In the data rows, 128 means zero.
Some points, one per row:
[156 113  48 140 213 140 120 126 117 103 165 129 100 112 105 155]
[182  67   0 157 255 161 105 143  88  74 203 160  92  96  83 236]
[255  46   0 161 224 166 122 160  90  76 187 206 118 127  98 255]
[ 42 152 255  79  34  80 157 120 167 182  94  91 139 163 155  35]
[147  73  62 146 230 152 105 145  79  96 171 168 128 112  93 220]
[ 91 124   0 184 198 185  98 139  92  55 162 151  62 110 142 154]
[138 150 193  95  78  91 161 116 149 167 114 108 121 162 140  64]
[200  80 103 122 177 125 139 137 121 119 159 157 131 143 106 196]
[150  65   7 170 243 175 108 152  93  72 183 184 101 112 100 248]
[188  41 112 126 209 132 139 158 109 111 161 180 149 135  89 255]
[150 159 255  95   0  89 185 133 177 177  64 121 168 193 168 107]
[ 14 146 255  66  90  70 147 111 166 188 116  78 134 152 139   5]
[  0 204 176 123  46 117 122 102 158 149  81  76 111 127 162   0]
[ 99 120   0 188 204 189 105 142  93  51 165 148  68 101 136 159]
[247  54   0 162 238 167 117 157  89  66 183 187 104 115  98 255]
[222 109  33 168 199 167  86 159  52  86 160 176 159  84 120 232]
[173 185 155 111  51 105 157  72 164 154  99  88 135 154 133  27]
[160  95   0 188 232 192  96 146  76  24 172 177 103  98 115 235]
[152 105  68 131 255 136 112  93 128 122 184 131  97 113  48 108]
Here are 13 more points, each followed by its number:
[  0 176 255  98  56  96 136 100 176 178  82  77 140 133 138   4] 0
[ 84 151 117 134 155 136  95 114 119 117 130 113 144  96 127  92] 1
[172  90  55 171 213 173 105 150  94  93 173 170 105 106 115 216] 2
[ 85 163 255  98   0  95 164 127 178 178  51 113 159 170 163  76] 3
[128 138 111 177 238 178  46 144  76 117 156 133 128  37 123 157] 4
[ 53 184 206 113   0 107 154 127 163 163  69  93 124 162 187  34] 5
[118  77  81 131 225 139 117 125 119 106 168 150 117 118  78 181] 6
[255  58   9 161 217 165 128 155  93  81 185 197 120 126  98 255] 7
[197  32  88 138 223 144 128 165  97 107 173 183 128 124  95 255] 8
[ 88 112  24 171 255 177  52 147  58  76 173 140 103  54 129 167] 9
[  0 182 211  77  99  77 136  89 165 175 112  36 115 136 143   0] 10
[185 104   9 175 255 177  73 149  37  83 191 162 132  69 113 214] 11
[147 102   0 199 226 203  86 148  66   4 165 179 109  90 123 238] 12
Which of these numbered points is nearest to each point below, ignoring the direction in which the first points spread most? Its number follows each.
[ 18 100  55 153 199 157 112 141 111  93 155 151 105 113 118 175] > 0
[ 44 209 182 110  69 103 131  96 174 164  98  68 112 135 162   0] > 1
[106 188 202 126  12 117 142 134 161 158  71  98 127 135 175  74] > 5
[  0 199 243  94  27  90 144  87 179 177  73  47 126 143 153   0] > 0
[217  87   0 168 254 169 106 142  90  65 196 168  84 107 104 221] > 2
[132 127   0 180 151 179 104 147  95  50 135 157 107 106 143 186] > 5
[ 60 177 247 100  32  94 150 114 162 178  71  99 161 153 146  53] > 2
Here are 13 other points, each followed by its number:
[ 95 157 231 105  43 104 142 127 141 161  89 107 155 140 153  81] 0
[118 156 133 160 169 157  84 140 104 130 129 124 124  82 141 129] 1
[ 92 171 255 108   0 105 172 133 175 170  34 116 154 178 182  74] 2
[154  94   0 173 237 180  84 144  74  59 174 167 114  87 110 215] 3
[ 82 157 117 141 137 138 128 120 144 135 130 104  52 125 143  65] 4
[ 65 148 162 133  31 132 138 137 142 131  62 130 138 141 153 124] 5
[142  51 140 122 187 128 150 161 109 127 160 178 155 147 102 246] 6
[149 180 189 104  12  94 162 114 170 158  82  89 139 155 163  55] 7
[ 26 154 255  75  50  74 156 112 172 193  85  91 162 155 133  38] 8
[141 190 176 110  48 100 157 108 165 158  94  85 120 151 155  30] 9
[255  78  99 127 157 129 143 144 122 119 152 171 139 145 108 231] 10
[179 155 142 120  96 114 145 112 149 141 119 110 123 143 134  87] 11
[111 145 255  11  55   8 177 101 177 204 100  78 158 173 122  25] 12
Which of these numbered points is nearest to each point below, ignoring the direction in which the first points spread most? Its number follows each.
[138 159 232 122   0 117 158 142 149 166  72 122 139 164 177 107] > 2
[141 157 255 104   0  96 193 138 172 170  55 119 157 191 176 109] > 2
[255  74  78 138 183 139 136 145 111 109 165 174 132 133  98 245] > 10
[109 104 172 114 107 116 145 143 136 141 122 142 140 149 127 161] > 0
[  3 189 227 112   0 108 146 111 170 162  37  88 140 149 164  23] > 5
[199 119  63 175 219 177  56 158  50  96 161 164 143  57 129 217] > 1
[129 129  29 183 255 187  16 135  60  84 173 142 116  13 114 161] > 1
